In the rows, zero is written as 128.
Rotation paths and how fast each direction turns (degrees each step):
Each turn is a multiple of 5 degrees from 10 to 175, or 0.
Each row of a path follows its step; steps can be skipped.
Rotation 1:
step 0: [123 128 132 119 125 132 129 123 130 124 132 131 118 125 119 126 116 130
 122 142 125 123 131 118 131 145 126 126 137 134 134 129 130 130 131 126
 129 130 122 138 119 123 128 117 130 130 133 124 124 122 126 137 117 135
 122 136 132 133 121 120 118 116 133 124 128]
step 1: [119 144 131 124 139 121 142 123 117 129 133 120 130 138 135 127 131 129
 130 115 130 128 121 127 116 134 137 126 133 131 128 124 138 129 127 121
 126 133 124 132 129 116 117 130 127 126 126 126 128 126 118 132 124 122
 133 124 131 122 120 130 118 130 127 128 126]
step 2: [142 124 125 120 134 136 128 126 124 135 136 119 126 125 136 118 128 139
 127 128 125 139 130 124 123 128 119 118 125 142 134 130 127 122 125 134
 126 125 134 138 131 127 126 122 120 116 124 144 123 131 125 134 125 130
 132 137 123 131 133 123 125 127 120 126 126]
step 3: [126 143 126 123 126 124 126 128 129 124 131 122 127 128 125 146 130 136
 124 135 130 138 124 139 117 133 122 124 124 123 132 142 127 128 127 121
 139 136 125 132 116 120 136 129 125 131 130 126 135 117 127 129 130 130
 128 136 122 135 136 119 127 127 129 131 131]
step 4: [126 130 132 120 131 134 115 135 113 119 127 124 122 121 125 125 125 133
 123 128 116 133 117 118 121 126 133 128 135 136 132 125 137 135 138 122
 118 127 127 130 126 122 125 138 125 133 136 123 133 138 122 141 124 130
 127 133 130 129 125 126 137 131 133 127 127]
step 6: [126 140 142 119 138 122 124 119 130 135 138 127 130 115 135 137 126 123
 129 133 125 128 128 125 130 137 129 126 131 129 138 125 123 127 128 132
 132 124 134 131 119 122 143 124 123 128 123 133 118 139 127 138 131 131
 135 132 126 136 123 130 122 126 131 119 122]
step 7: [129 132 123 122 130 120 124 135 121 122 128 121 132 140 130 138 133 131
 126 134 125 138 121 118 109 136 123 125 132 127 124 123 131 124 121 131
 127 123 129 123 129 130 130 134 115 123 131 132 135 127 120 125 127 134
 135 118 128 126 118 127 120 123 131 142 126]
step 8: [132 120 137 125 138 142 126 138 126 129 122 131 122 133 143 137 123 137
 132 133 133 131 125 128 114 129 131 133 124 131 131 130 134 122 131 128
 124 119 127 138 130 124 129 127 134 125 136 130 126 136 140 134 125 127
 133 142 116 125 136 124 127 132 132 129 129]
step 9: [130 134 129 117 135 119 127 142 124 134 131 126 118 136 129 138 116 126
 125 134 118 123 125 128 127 123 131 122 123 126 127 131 124 132 131 116
 131 131 124 130 123 130 135 136 127 134 112 125 132 121 130 124 119 140
 129 135 124 135 129 134 129 116 127 118 126]
step 11: [121 127 134 122 141 135 133 125 119 131 127 119 125 134 134 119 132 130
 130 129 127 137 129 131 118 137 127 132 119 124 129 127 109 116 122 130
 120 122 114 123 126 136 123 128 119 128 124 122 125 127 126 127 129 135
 128 130 118 131 122 136 124 133 134 128 128]
Speeds:
[127 127 129 127 128 129 127 132 127 127 128 129 127 130 129 127 125 128
 128 131 130 126 127 126 130 124 130 125 130 127 125 127 129 128 128 126
 130 129 126 129 126 126 130 125 129 131 130 126 129 128 126 128 127 128
 126 130 128 127 127 127 130 130 126 128 127]
80
[131 128 127 128 131 126 127 127 132 129 130 129 125 128 127 129 128 131
 132 129 128 130 129 129 131 125 130 128 128 131 129 128 128 129 130 128
 129 129 129 127 128 129 131 125 128 128 126 129 128 128 126 125 128 128
 128 128 125 128 130 129 126 128 128 125 128]
110
Rotation 2:
step 0: [119 126 113 135 119 134 137 124 123 129 144 121 131 131 128 131 136 124
 132 128 139 122 142 136 129 125 131 125 131 129 128 129 123 122 136 127
 138 129 130 138 136 135 129 125 132 131 127 123 128 132 125 135 134 117
 134 131 146 125 125 129 124 124 121 117 130]
step 3: [118 119 128 135 127 139 134 130 121 131 130 116 137 121 129 114 128 124
 118 127 130 127 134 133 133 127 124 139 128 120 127 141 127 125 128 124
 133 112 125 125 125 131 136 129 124 130 134 124 141 132 119 136 130 136
 126 130 128 126 130 143 133 133 135 125 139]
step 4: [121 120 120 134 133 136 129 123 127 133 130 132 133 123 128 126 127 116
 126 134 137 121 134 129 138 131 130 139 128 133 136 129 125 124 123 132
 135 118 128 130 128 128 134 128 130 140 134 135 129 133 137 125 117 135
 132 137 143 118 135 140 131 128 120 114 136]
step 5: [120 120 130 124 132 136 135 129 134 140 127 122 137 127 133 128 118 124
 130 127 140 126 132 134 131 116 130 137 132 142 134 139 123 117 120 131
 126 133 124 126 132 134 130 130 133 136 124 122 122 128 150 134 126 125
 121 127 127 117 131 131 131 129 130 124 129]
step 6: [119 134 129 124 140 130 136 125 122 141 134 115 129 133 133 119 132 132
 126 116 133 129 136 131 133 115 127 134 132 135 128 126 125 125 133 126
 131 126 132 115 134 135 129 120 125 129 124 131 120 121 131 134 133 123
 120 121 136 119 129 136 128 125 122 112 121]
step 7: [115 121 126 138 136 141 126 130 125 130 139 114 125 125 134 123 138 135
 126 128 137 126 138 144 129 121 120 133 132 127 131 127 130 135 135 133
 130 124 128 124 139 130 124 133 136 123 132 126 129 125 127 131 123 122
 123 135 128 132 121 135 118 140 127 117 124]
step 8: [118 135 131 134 128 140 140 133 130 120 128 124 122 129 136 129 134 118
 133 135 137 131 121 140 131 124 121 130 124 139 127 127 129 126 128 136
 135 128 130 117 137 133 123 124 140 136 130 135 128 131 125 134 128 133
 141 142 133 129 124 132 130 134 131 114 130]
step 9: [117 122 129 129 124 144 132 127 123 135 133 132 134 123 125 135 119 124
 132 122 135 133 122 138 136 119 125 123 135 135 122 136 121 124 125 120
 132 129 128 121 132 144 125 121 136 132 131 120 133 131 120 141 128 124
 132 132 137 131 122 127 136 127 136 126 137]
step 10: [112 121 123 129 121 127 128 135 121 136 133 127 130 134 128 112 128 125
 133 126 135 131 136 131 136 122 127 135 124 126 129 134 119 128 124 124
 137 117 137 124 123 139 121 128 127 120 121 128 137 128 129 129 130 132
 129 134 146 126 119 124 136 118 126 121 136]
step 11: [117 121 127 126 135 132 134 127 126 137 133 131 125 131 135 125 128 120
 132 131 136 131 140 138 144 122 131 134 130 122 134 133 119 122 122 123
 129 121 137 128 126 127 123 135 129 128 132 124 133 143 137 128 135 130
 127 145 131 124 127 130 113 135 119 132 130]
Speeds:
[127 126 128 128 130 127 128 128 127 126 129 128 127 127 129 129 129 129
 128 125 128 127 125 129 126 128 129 130 128 125 129 129 125 130 128 129
 128 127 129 128 125 127 127 127 127 129 129 127 129 132 129 129 129 130
 131 128 130 129 128 126 132 127 127 133 130]
45
[125 127 130 128 129 129 129 127 130 128 129 132 128 131 129 127 128 128
 126 130 127 131 127 129 129 128 130 128 128 129 128 127 126 130 127 125
 128 129 129 126 128 130 125 128 131 123 128 131 128 128 127 128 127 126
 129 130 127 130 126 125 128 127 127 129 127]
25
[128 128 129 129 126 130 126 125 127 128 127 131 131 128 125 128 128 126
 128 128 128 124 126 128 127 128 127 128 128 128 128 132 127 127 127 126
 130 128 127 129 125 126 127 125 132 125 125 129 126 129 129 126 128 128
 130 128 128 128 129 129 130 129 129 125 129]
70
Rotation 3:
step 0: [124 130 118 128 110 114 134 126 131 117 124 125 126 137 125 125 131 125
 140 120 128 121 131 133 127 123 136 130 145 130 146 142 120 120 125 132
 126 133 124 130 127 133 125 126 135 126 127 117 126 130 133 119 130 126
 130 115 125 130 128 134 123 126 127 140 122]
step 1: [126 124 121 123 128 128 124 122 123 124 122 123 132 132 128 123 131 129
 120 112 122 120 130 124 130 126 140 116 144 120 138 137 139 119 114 127
 125 118 131 125 137 133 125 137 126 136 119 125 113 122 126 129 139 128
 127 113 132 118 128 131 130 123 130 128 126]
step 3: [131 124 122 129 121 124 120 126 131 124 126 135 128 135 118 128 131 121
 132 139 130 120 131 135 124 141 145 127 133 135 135 136 126 130 125 116
 129 126 130 113 122 127 125 124 134 135 127 129 124 133 148 119 131 121
 127 115 119 143 125 131 129 129 123 140 127]
step 4: [121 122 131 125 128 127 120 129 130 128 132 132 130 137 130 126 128 124
 124 127 126 130 132 131 116 129 138 121 151 137 140 128 140 120 114 122
 137 123 127 132 128 131 124 131 125 130 124 112 118 128 138 120 133 114
 124 129 141 137 128 126 120 124 131 135 126]
step 5: [121 122 118 131 115 130 123 127 140 125 128 135 134 124 130 133 120 133
 122 121 131 118 123 118 128 135 121 118 133 131 137 131 134 118 115 135
 135 125 129 136 131 131 129 119 124 129 128 116 129 128 130 117 127 122
 120 118 135 122 114 145 130 121 131 136 122]
step 6: [139 125 118 121 112 120 135 112 125 122 123 128 133 125 125 133 128 122
 130 127 134 118 133 115 132 127 133 140 136 122 144 133 121 125 128 128
 126 117 135 128 134 130 121 126 132 130 135 121 120 132 139 125 126 122
 124 114 122 129 126 139 131 128 130 139 125]
step 7: [132 121 118 114 131 128 128 114 127 122 124 128 131 135 121 122 127 131
 132 124 118 127 138 117 123 127 139 123 142 125 138 133 135 117 120 130
 125 133 131 118 119 130 113 132 125 130 119 126 121 118 140 119 138 128
 132 119 131 124 130 120 126 133 129 136 126]
step 8: [128 128 117 132 133 131 118 127 131 126 130 137 135 124 116 119 137 129
 131 130 120 119 124 127 114 141 128 115 131 127 138 121 134 117 116 128
 129 129 119 126 130 131 125 127 128 143 130 130 118 125 135 116 129 120
 121 119 129 115 129 129 131 114 120 127 124]
step 9: [126 129 119 131 121 120 114 124 122 126 134 129 138 135 119 127 130 124
 126 136 135 120 125 127 133 134 132 126 132 142 140 140 126 130 120 122
 130 126 125 126 132 137 127 124 136 122 133 128 115 145 140 112 118 123
 131 122 127 130 120 130 126 119 123 134 126]
step 11: [126 129 117 117 120 128 129 127 135 123 131 131 131 118 130 128 127 127
 123 116 121 120 120 123 126 128 133 122 137 133 140 125 138 120 111 129
 135 129 123 137 128 130 125 115 124 142 125 117 127 129 131 126 132 120
 112 118 123 119 130 127 129 139 134 137 122]
Speeds:
[131 129 127 126 128 129 130 128 127 127 129 127 131 125 130 130 129 125
 129 130 128 129 129 128 129 126 130 130 130 130 128 124 130 128 127 126
 127 127 128 131 131 127 129 128 131 127 129 129 126 127 127 128 127 125
 125 129 127 128 131 127 125 126 128 126 130]
155
[132 130 126 129 128 129 125 124 130 127 129 131 129 131 127 129 130 126
 128 126 130 130 127 127 128 130 130 128 129 126 125 126 129 128 131 125
 127 129 127 127 126 131 129 128 128 128 128 129 129 126 128 130 129 128
 128 128 128 127 129 125 130 128 128 126 126]
70
[126 130 130 127 125 130 129 128 132 129 129 129 128 128 127 129 127 127
 126 128 126 131 128 124 128 126 128 128 128 129 129 130 124 130 128 127
 130 130 126 130 129 130 130 126 128 128 129 126 128 127 129 130 129 127
 125 128 130 131 127 129 128 129 129 127 129]
60
